One turn sends every row of this set to another row. A few are shown first. Where does it send the rows asked after them?
Til: [  7 -21  14 -13 -10  10  -4   2   2  10  -2  -3  -1 -23  32 -25  -5]
Bok: [  1 -17  -8 -11  -9  15   2 -26  19   2  -4 -20  12  10   2   3   6]
Gib: [-11 -54   9   6  21   1   4 -19  10   1  -4 -17 -11 -17  -4 -16  -2]
sot: [ -8  -3  -4 -22  -4   7  11  -5 -15  -7   4 -10 -27   3   5 -22   1]
tez: [ -7 -51  -6   2  26  -6   8 -14   7  -1  -9  -6  -6 -16   3 -15  15]
pulef: [  7 -21  14 -12 -10  11  -5   2   3  10   0  -4  -3 -23  32 -25  -6]
Desu: [  5 -21  13 -13 -13  11  -3   1   2  10  -2  -5  -1 -24  32 -26  -3]
pebe: [  1 -18  -1 -10  -7  15  -2 -27  23   4  -2 -24   7  10  -1   4  -7]
kadet: [ -5 -51   4   6  30  -8   5 -15   8   0  -6 -13  -9 -13   2 -15   6]
bul: [  5 -15 -14 -15  -2   7   1 -21  20   1  -6 -11  11  11   4   4   5]
Zefi: [ -5 -19   0 -12  -7  38  13  -3  -6   1  -1 -18  -1  16  20 -12  -9]
Finug: [-11 -49   2   8  21   0  11 -15   5  -2  -6 -19  -1 -16   4 -18  19]
Tika: [  5 -19  -2 -16   5  26   5   2  -3   2  -3  -4 -10  20  21  -9 -23]
vazi: [  7 -21  12 -13 -11  10  -2   2   2  10  -1  -3  -1 -24  33 -24  -2]
Vigeb: [  6 -21  15 -12 -13  12  -3   1   2  10   0  -5  -2 -24  31 -25  -4]
suri: [-10  -3  -2 -21  -8  11  12  -7 -14  -8   5 -13 -25   2   4 -24   2]
Zakug: [-12 -51   9   9  21   2   8 -19   7  -1  -5 -24  -4 -16   1 -18  11]
silag: [ -1 -21   4 -12  -2  36   8  -2  -4   2   1 -14  -8  18  19 -10 -23]
nemu: [ -9  -5   2 -20  -5   9   9  -6 -13  -5   6 -13 -30   4   3 -23  -6]
mamit: [  6 -19  -3 -12  -1   9  -5 -24  24   5  -3 -15   2  12   0   5 -14]
lezev: [-10  -4   1 -18  -8  11  12  -8 -14  -6   7 -15 -28   3   3 -24  -3]
nitat: [ -8 -49  -1   5  28  -6   7 -14   6   0  -8 -12  -4 -13   4 -16  16]
votu: [ -9 -51  10   9  25  -2   5 -17   9   0  -4 -20  -8 -15   1 -16   2]
betir: [-13 -50  -3   5  19   3  11 -19   5  -3  -7 -14  -2 -18   2 -16  19]
kube: [ -6 -53   2   3  29  -5   2 -14  10   0  -5  -7 -11 -15  -2 -14   1]
Fitu: [ -8  -3  -1 -21  -2   6   9  -5 -13  -6   5  -9 -29   4   4 -24  -5]
dipur: [-15 -53   6   7  15   7   9 -21   7  -2  -4 -22  -4 -19  -1 -17  10]
Dade: [  6 -17 -10 -17   5  26  10   3  -6   0  -6  -2  -4  19  26 -10  -9]
goki: [  8 -17 -12 -15   1   5  -4 -21  22   4  -5  -8   5  11   2   6  -6]
gotu: [ -1 -17 -10 -15  -3  33  15   1  -8   0  -5 -10   2  17  25 -11  -1]

dipur moves to Gib
goki moves to bul
Now these:
Zakug moves to votu
suri moves to lezev
Zefi moves to silag

One turn sends every row of this set to another row. A few are shown first. Where does it send the rows asked after them?
fam: [  9   2  30 -17   7  10  21 -17  23   8   2 -12  16   2   7  13  10   3
 -15  -1 -10 -12  -6 -15  -7 -12 -21   2  -4]
bevi: [ 19   6  32  23  -9  14  22   9   4   0  -4 -12  13  18   9   6  -5 -20
 -16  -5   2   3  -1 -14 -14  -3  -2   3  -4]
fepil: [  9 -16  20 -10  -5   4  24  18   1 -11   0 -22  22 -11  14   3 -12   8
  -3  -2  -4  -2  10 -16  10  -1 -15 -22   6]
zatu: [ 15   7  14   6  -1 -22  11  22  19  18   8  -5   7  -3  25   9   3   8
   2  -4 -11 -39   6 -17  -9 -16 -24  -1   4]
fabom: [  5  12   7   2 -11  14   7  18  11  14 -16 -13  18   9  12   9  -2  22
   0 -30  -4 -33 -16 -20 -13   4   0  -5  24]
modut: [  8  -7  49  31   9  -3  16  23  -8   7 -22  -7  -4  -7  -1   6  -2  -6
   8   7   4 -16  -8  -4  -4 -12  -5  -8  11]
tori: [ 11 -12   3  -5  -1   2  20   7  16  15   6 -22   7  18   9  25  -8  11
   6  -9 -11  -6 -25 -20   1   7  -4 -11   4]
bazog: [ 16  13  14   3   6  12  -1  -1   1   8   5   5  10  -6 -16  10  -4 -23
 -18  -2 -15 -26 -12 -18   8   5  -7  -5   5]
sule: [-13  -4  31  12   4  -8   6  16   5  24  -7 -18  -1  -2  22  -1 -18  -6
  17 -15  -5 -18  11 -17  28 -13  -8  13   2]
Vomu: [  0 -14  29   5  15 -12  10   5  -7  -1 -17   1  11   1 -13  13 -13 -13
  17 -33   5 -21   2 -24   0  -1 -34   6   3]
kifat: [ -4  -5  29  10   4  11   4  17  16 -17  -1   9   4  19   3  -2 -11 -27
  10 -14  -9 -24   3 -22  -3  -6   1  22  24]
Bov: [-16  11  18 -20   0   4 -16   8   6   6   3  13   3  -2  -8  16  -7  -7
  -2   1   3 -36  -5  -4  -2 -12  -7 -21  12]
Ripet: [-18  18  26  17  -8 -13  19  24  10   8  12   2   6 -11   7   0  -8 -22
   3  -1   7 -28  -9 -20  -9  -1   0   2 -10]
fif: [  3 -20  27  -4  -2  11  -4  25  11   3 -16  10 -12  13  21  -3  -3  -3
   7  -8   7 -28 -10  14  10  -7 -15  17  20]
kan: [ -2   4  26  -1  -7  10  27   5  -8  -8  -6   8   8   0  14  -3   3  -1
  -2  -8   8 -43 -19   5   5   9 -32  -9  14]
boda: [  4  -7  28  -9  -8  -7  -8   5  18  -1   1   9  15  -1   7  13 -14   5
  -3  17   7  -6   0 -13 -24  -5   8  -7 -10]
Bav: [ 18 -11  10  -2  -5  20   8  -6   0  11   2   0   0  18   8  -2   3 -10
  16  12 -19 -17  -4   4   4   3  -6  -2  20]
ger: [  5   6  43  -2  -4 -13  -1  16   0  11 -16 -12   3  14 -14 -10  -6 -22
  -4 -16  12 -13  -9   1  14   2  -6  17  -3]
bop: [ -1   9  17  -3  -7   5 -10  -9  14   8  -7  -3   1   7  18  13 -13  -3
  29  -6  -6 -45   1 -15  -3 -10  12  11   7]
sotil: [ 14 -17  15  -7   0   3   9   2   7   4   1  -3   7   2  17  -6  -7  30
   4   3  23 -28 -20 -12  13  -9 -15  19   7]
robaf: [ -7  -4  13  -7  10  -9   3   5   8  11   0 -19 -15  -9  -1 -23  11 -10
  13  -1  13 -30   1 -17  -1   6  -3   9  -7]
Gim: [ -7 -22   8   7  12   3  25  10 -11   4   0  -7  16   5  -8  -9  -3  13
  -1   5 -20 -14 -12  -3   0 -11 -10   4 -10]
penak: [ -2 -20  35  -6  -7  23   5   3  -9  -1   4   3  19   2   5  10  -7 -13
  21 -18   1 -28  -6 -36 -12   0   0 -14  18]
kovel: [  7 -11  45  -3  -3   3  17  19   1   2   4  -9  11   3   9  14  -7  38
  -5 -24 -12 -29  -9 -19  -3  -4 -27   4   2]
lefa: [  6  12  30  14  -1  -4  -3  -3  10  -6 -10 -11   6   4  -5  18   2  11
 -23 -27  -5 -11  -3  -8  -6  11   0 -15  15]
puna: [ 11 -16  16 -18   4  -5  12  13   0   2  -7  -8   8   3  -7   5  13   5
   8  -5  13 -45 -12 -20 -17  11 -24   8 -12]
Ledi: [-12   7  24 -11   5  -6  24   4  11  -8 -10  -6  -9  -3   9  22  -6 -21
  -1 -17   4   2  12 -22   5 -12 -13  15  14]
ter: [  4   0  24 -18 -17   1   8   1  15   4 -15  -7 -20  13   9   4 -32   4
   1  -7   8 -13  21 -10   0  -1  -1   2   5]
Zarug: [-11 -11  30   1  -4  16   8   5  13 -22 -11 -19   2  -7  15  -6 -10   0
   4   7  -7 -35  -4 -29  15  -9 -21   8  11]
gotar: [ -5   0  25  14  -3 -12   2  17   2  14  14  -7  11   3  10   6  -4   9
 -15  10  -3   0 -15 -31 -17   8 -15  22   4]
Pim: [  4  15  42  21  -2  -8   7  11   8   4   5   0   2  -4 -10  -4  18   7
   1  -6   5   0  -9 -19   8 -22 -19  18  10]
zimet: [  7  18  32  -7   7  12   6  27 -10   7  -1   8  -4  12   9  12  -1  -7
   1  -8  20   4  -6 -29   3  19 -12  -8  -1]
Biki: [ -7   6  30  -4   9  -8  16  21   3  19   5 -13   9   0 -14 -19   4  20
   2 -22   5 -31  -5 -22   5 -10  10  -2  19]
sege: [ -3  -9  32  21  15  11  19  22 -16  11   2  20   3   9  14   1  -1  15
   6   3  12 -21   2 -30 -10  -8 -11 -15  12]
lazi: [ -8   5  19  -2 -11   2   4   9  -6  -6   0   5   0  23  29  12   1  10
  19  -3  18 -14 -13   0  -4 -16   2 -16  19]
nared: [ -9 -13  32  22  11   6  -9  17   5   2  -3   3  26  19   9  10   0   4
   8 -15  17 -42   5  -8  -1  -3 -14   9  23]
metus: [ 16   6  45 -17   2 -12  10  10   2  10 -10 -11  -4   2   1  18 -14   5
   4  -6  -3  -2   3 -17 -14  20 -12  22  13]
sizep: [ 13  -2  11   1 -23  -2  10  31  -2   2   4 -10  -1  -3  13   4 -20   3
  28 -10 -13 -20  19 -14  -1  -7  -3 -13   8]
Vub: [  3  -6  34   9   4  -4   3  15  23  18  14 -26  -5   9   5   1 -15 -11
  18   2   4 -17   0 -12 -18   0 -25  22   2]
guma: [ -1   9  16   2  -5 -22   3   2   8   9 -11   2  26   4   8   0   9  19
 -13  -5   1  -8 -18  -8 -11 -16 -21  -5  26]
Tar: [-15 -29  -1  -5   0  19   9  10  12  28  -7  -2   3   3  12   2  -5  13
  10 -21   5 -13 -12 -10   3  -7   4   7   9]
kebop: [ 18   1  28  -6   3  14  -4  25  -8  14  -4 -37   1  -1   6   6   6   4
 -17  -5 -17 -30  -5 -14 -10   0   3  -1   2]
nubaz: [ -5  -9  11 -21   6   6 -12  13 -15   4  -8   0 -12  -3  22  18  -1  -6
   7  -8   3 -16   6 -26   4 -20 -19  -3 -12]
pid: [ 18   2  36  -5  -9 -16  16  -2  -4  24  -2  -4   9 -18   5   1   7 -12
  -2 -14   5 -11   5  -8  -5 -19   3 -15  16]
duv: [  4  10  36  -9  17 -15  -1  26  -1  -1 -11   8   4  12   9 -12 -21   5
  23   3  -9 -23   9  -4  -7   6  -6   0  -7]
biku: [-16 -11  13  -2   4  -4  -1   8 -12   6  25   8   8  24  -1   2   2  15
  -1 -29  10 -23 -19 -16  -7   4 -13   1   3]
Kinan: [ -9 -10  12  14 -11  10   8  19 -16  12  -8 -15  -8   2  -6  20  -2   0
 -10 -15  15 -21  -9  13  -8  -5   6  -4   9]
rasuz: [-16   7  15  -4  -9   8   7  17   7   9  -8  12   2  29  -3  23   6 -13
   9 -15   2 -15   8 -26  20 -15  -1  -4  13]

tori moves to rasuz
fif moves to metus
zimet moves to Biki
Now these:
ger moves to kovel
Gim moves to nubaz
bazog moves to sege

One turn sends every row of this set to another row. A few are shown first. Where does it send the rows asked after them?
mosi: [  1   4  15  17   8  -4  11 -18  11 -10  -1   6   3  -9   1  -1   2]
Ros: [-14   0   5 -20 -21 -18  -2  16  22 -15   5  -4   4  -2 -12 -20   9]
zipi: [ -7  -2 -20 -24   9   7   1  -7  15  -1   9  -2  -4 -17  -1 -18  20]
fub: [-24   0 -15  -9 -22   0   9   2   3 -28   0   4  -2  -2 -26   4  15]
fel: [  1  15   6 -22   7   4 -17   0   7 -33  13   5  -7 -12   2 -15   8]
Beno: [ 11  -2   5 -14  -6   0  -7  -1  11  -1  -7   8  29 -13  -3   0 -19]
tugeg: [ -4   6  -2  20 -10  -6  12  18 -12   0   0   6   4 -19  -7  -3   8]
Libom: [ -5   7 -18  18 -11   4  -3   8   6 -26 -11   0  12   7 -12  -1  18]
Bubod: [-17 -14 -14  -8   3  -1  -4 -10   8  12 -22   5   7   4  -8  -4  11]
Tabam: [  6  12  -1 -23 -22 -17  -3  23 -17 -21   5   1  -9  -8  -5  -3   6]
gogeb: [-12  13   7   7   7 -15  10  -2   6 -15   9   3  11  -3  12  17  -5]
Pesu: [ -1   8   8 -25   9  -6  -1 -34  -6 -11  -3  14  -1   1  -8   0   4]
Namiv: [ -8  11 -35 -22   3  -8  -8 -12   4  -6  -1   6   5 -26  -5  -3   8]
Tazof: [ -7   2 -28  -3 -14  -3  19  -1  11  -9  -2   3   2  20  -7  -1   6]
dupon: [ -4   0  10 -12 -10  -8   4  -1 -17 -20   6 -17  17  -5 -16 -26  13]
keri: [  2  -7  -1   6  -3   0 -12  -1 -22 -11 -14  16   4  -2   3  15  -3]
Vov: [  6  10   5 -36   5  -3  14  17   9  -1 -10  10   9 -20  -2   1   7]
vuf: [ -5   7   8 -20   0   5 -10  13 -13  -3 -13 -20   7 -18  -7   5  -9]
nazes: [  4  -4 -10 -32  -4 -11 -17   0  18  -7  -4  17   4  10   6   7  12]
Zup: [ 13  14  -3  -7   7   3   0  -5 -27  -9  20   3  13  -1   6  -9   5]
pezut: [-11   2  -1 -21  -2 -13   2   7 -14 -35 -13  -2  22   2  -2 -25   3]

Bubod moves to tugeg
Tazof moves to Libom
gogeb moves to pezut
Now these:
Tabam moves to nazes
dupon moves to zipi
vuf moves to Vov
Pesu moves to Zup

One turn sends every row of this set to another row. A few are shown first. Where does it send the rows asked after them?
lave: [ 12   0  -8  23   1 -14  -6  12  20  -6  -4  17 -11]
kizub: [-30  -5  -3  21  11 -17   6   5  -5  19   4  18 -15]
kelo: [-13 -18 -26   7  -1 -32   7  28  20  -7   0  20 -12]
Gires: [ -1 -26 -21  -5   8 -30  18  17  15   2 -13  21  -3]
sirek: [-17 -19 -12 -16  10 -20   8  21  12   2   4   5  -1]
Bebu: [-20  -7   2   9  20 -28  22   5 -11  13   7   5 -23]
Duliz: [-32 -10  -8  10   6 -30  20  13 -25   9  -5   9 -13]
pabot: [  3 -16 -26  -1  11 -16  15  20  19  12 -18  -1  -4]
pela: [  7  -9  -3  14   3 -21  23  30 -28   5 -12   6   8]
ket: [ 11   3  -9  17  -1 -26  19  38 -10  -2  15   0  -8]
roda: [ 17  -7  -3  10  10 -20   3  24 -12   6  -3 -19 -10]
vutuf: [ 16  -7   2  15  19 -17  10  24  14  -9   8  13 -17]
dis: [ 24  -5  -4  12  12 -25  10   7  13  -8  -7  13 -14]
Rovu: [ 12 -12   0   6  29 -26   0  18 -16  11  -5  17   0]
vike: [-18  -6 -36  -4   2 -15   4  22   2   5  -3  20  -2]
diri: [ 19  -8 -14  23  -7  -5   7  12   5  -4 -10  19  -6]
ruz: [  9  -1  -5   5   2 -21   1  -8  -2 -11  -7  21  -9]
nef: [ 23  -1 -10  19  -1 -15   4   8  15  -6 -11   6 -12]
velab: [  8   4   0  16  23 -15  13  37  -1  15   6   6   3]
merof: [-14  -8  -4  15  -2 -24  28   2 -15  11  -5  -7 -24]
vafed: [-14  -1 -30   7  -4 -22  22  33   5   5 -25  11 -13]
luk: [  4 -10   5  17   4 -11   8  25  -3  16  -5  23  17]
luzel: [-25  -6  -8  27 -11 -13  12   3  -9  18  -8   6 -15]
Lok: [11 -7 -4 21 12 -2 -4 17 16 -1  3 21 -4]
sas: [ -8  -8 -31  10   1 -18   5  31  24   4  -6  -3 -12]
kofu: [-14 -25 -17   5  -2  -9 -12  10   4  14  -5  -1  -4]
Fas: [-31 -12 -13   1   3 -33  10   9 -17  10  -3  15   3]
Didul: [  3  13  -7  18   3 -28   3   8   2 -15  -7  21 -23]
dep: [ -3  -1 -10  21   1  -6   4  32 -20  11  -5   0  13]
kap: [ 24  -8  -6  18   0 -20  19  19   5 -14  -5  11 -19]
Motin: [  7 -12  -4  20 -20 -22  15  25 -12  -2   4  17   8]
tuv: [-13  -4   2  21   8 -16  -1  42 -13   2  12   7   6]
zosar: [  1  13   5  21   9 -18   1  15  15  -6 -14   3 -22]
sokel: [ 14  -4  -2  17  12 -23   0  12  19 -10  -1  23 -12]
tira: [-37  -4  -5  18   6 -27  15  21 -17   9  -3   1 -16]
lufil: [  7   0   9   7   9 -11  -2  -2  11  -2 -13   2  -7]
nutog: [ -5 -11   8  14  10 -32  18  39 -19  -4   5  12   2]
Kidev: [-33  -6  -4  13   7 -16  12  16 -15  17  -7  -9  -9]
res: [  1 -18 -37   3  -1 -24   9   9 -15   8 -14   8 -16]
mutem: [-23 -22   1  11  14 -26  -1  32  17  10  -7   3 -19]
Davep: [  0  -6  -3  31 -17 -21  -5  33  -6  -3  -6  -2 -12]
laki: [-28   2  -9  11   6 -28  16  25  -6  15 -13 -14 -11]
mezun: [-13 -14  -5  -5   3 -25  25  33  15   1 -17  -3 -11]
sud: [ -9 -14 -17  11  14 -41  20  31  -2   4 -17  13 -31]
Zoder: [-27 -13  -8   6   7 -19  17   6 -24  16  -8   0  -5]
pubo: [-26 -12  -3  -2  14 -27  15  12  -9  18 -11  -6   2]
dudu: [ -4 -13  -1  25   1 -27  -8  26 -11   1  -8  35  -4]
fosil: [-33   1 -20  14  -5 -35  12  23 -15   7  -6   5 -11]

Lok moves to pubo
nef moves to Duliz
Now these:
luzel moves to ruz
nutog moves to sas
velab moves to mezun
dudu moves to kofu

